Named turns come first, each shown by rows before and after it. Which turns, in which order, take the first row of each pair that follows to the second? Write the first one first, as in the answered first pair.
turn Kepip:
[  4   2   6 -13  -5 -23  -2 -17 -18  28  -2   6 -13  -6] -> [ 15 -11  21  -6  11  -1   5 -33   4   2  -9  -9  -8  -4]
[ 31 -11  16   1  23   7  18 -50  -3 -28   4 -15 -26   8] -> [ 13  41 -18   7 -14  22  23 -18  31 -23   8 -22  17  11]
[  4  -5 -15 -14 -14   6   6  12   7  -4 -23   1  35 -33] -> [  8 -13 -16 -17  -9 -10  -5  12 -13   9 -25  16  24 -33]
turn bilup:
[  3 -21  19  10  16  12 -19  -5   0  16  13   0  -7 -10] -> [ 15 -24  11   3  16  -6 -17  -3 -12  10   5  -8 -10 -18]
[ -5  -6  17  13  18   9   0 -19  -6   6  16  -6 -18  19] -> [  4 -10  13   7  23  -3   3 -23 -19   4  10  -6 -23  10]
[-35  -5   0  17 -20  20 -20  25   8  40  10  30   7   6] -> [-27 -38  25  17   1  30 -18   9  11  27   2  29  -1  -2]
turn Vibo:
[  6  23  -6  -2 -13 -23   8  35   5   4  -3   4  13  -6] -> [-10  10  23  14  -2  13   6  20  30   3   9  -1   5   6]
[-21 -20   2  17  -9  16   4 -11  38  -4 -57  -2  34 -21] -> [-36  -5  11  27   4   2 -17 -43  -1  21 -11  -3 -41  42]
[-15 -15   9  12  -7  15 -11  16  -6  19  -3  24   2   3] -> [-12  -6  -1  10  -9   2  -9  19 -17  24  -1  27   0   9]
turn rak:
[  7 -24  -2   1  -2  12  12   0  -5  -8 -10 -11  19 -14] -> [ -6 -14   1  11  -8  25   7   2   5  -7  -1 -13  22  -3]
[ -7  17 -10  11 -15  22  -2  17  37  10 -11   9  34   9] -> [-23   9   6  22  -4  20 -22   2  18  29  10  19  -6  36]
[ -1  -9   5   2   8 -15  -5  11 -14  21 -13  -7 -25   5] -> [ 11  -8  -6  -6   3 -20   4  17  -8  12 -27 -14  -7 -10]
turn zozes:
[ 23  42 -22 -20  -6   0  19  42  -2 -21 -15   0  23 -21] -> [-20  12  29  16   9  37  -8  15  -3  11  28  18 -35  28]
[  2   9 -17   5  10 -16   2  19  -7 -13  -8   9  20 -27] -> [-24   3   5  27  11   7 -12  10  -2  11  17  21  -3   2]
[ 20 -26  24 -29  17  -8  14   8   1  -7  -8  -2   8  -2] -> [ -7  14   3 -17 -14  11   8  31  21  10   9   0  30  10]
Pairs:
Between the rows of a pair lie two turns.
[  2  36 -19 -10  -9 -11   1   7 -26 -10   5  -7   3   5] -> [ -8  16   2  -2  -1  -8  -8   0 -36   5  16   7 -22  12] | bilup then Kepip
[ -1 -21 -21 -27 -14  11  -1   4  10   1 -20 -12   8 -14] -> [ -3 -35  -6 -29  -9  14  -1  -6   1   2 -22  -7  -6 -11] | zozes then zozes
[ 35  19 -28 -27  12 -16   6 -15  -4 -28 -10 -27  -2  -8] -> [ 12  37 -45 -24 -10 -27  -9  11 -20  13   5  -1   2   4] | rak then Kepip
[ 16 -31  23  -2  18  13  16 -11  -2  -7 -12 -11  -5 -20] -> [  9   6  10   7   7  28  22 -11  21 -18   4 -29   9   0] | Vibo then Kepip
[ -5  23  -3  16   4  21   8 -22  15 -14  16 -31 -13  32] -> [ 22  22 -28 -12   6 -27  12 -15 -20 -18  -5 -24 -11   3] | bilup then Vibo
[-38 -27  40   2 -11  14  -3  11   5  37  10  56  28 -15] -> [-37  -3  14  -7 -26   8   3  27  15  33   5  50  50 -22] | zozes then zozes
[ 20  14 -17 -20  -2 -19  11   7  -9 -19  -5 -14  14  -8] -> [ -1  16 -16 -14 -12 -23  -8  13 -27   8   9   6  -1   8] | rak then Kepip
[ -3 -16  18   5  15   3 -18 -15 -15   3   4   6 -17  10] -> [  8  19 -10  -3   5 -18 -14 -12 -25  -6   4  -6 -13  16] | Kepip then Vibo
[ 21  26 -15 -15   3 -34   7 -16 -27 -16  -2 -18 -29  19] -> [-27   6  19  18  -8  42  -6  -3  37   0  12  -4   2  25] | Vibo then zozes
[-55   5  -3  16 -12  10 -23  13   6  36   8  11  13 -17] -> [-37 -29  26   9  20  -7 -25 -19 -20  25   3   6 -29 -18] | Vibo then Kepip
[  4 -26  -6 -16   1 -21   2  11 -20   0 -19  16   5 -27] -> [ 11 -33   6 -15  14 -19   3  -4 -17  -7 -16  10  -6 -24] | bilup then Kepip
[ -5 -42  30  -5  29  24   1 -20  18  -8 -23   5  -3 -13] -> [ -1   1 -10 -21  16 -36  -9 -19 -40  12  -4   9 -34  12] | Vibo then bilup
[ 10   4  -8 -21  -4 -22   0  13 -23   4 -11   2  -1 -12] -> [ -3 -13  18  -7   9  -1  -8  -1 -15   7   4   5 -27  10] | zozes then Kepip
[-8  0 -6 -3 -6 17 10 -8 24  8 13  0 16  5] -> [  1   5 -25 -16 -13  -3   9   2   7   8   3   5  21  -8] | Vibo then Vibo
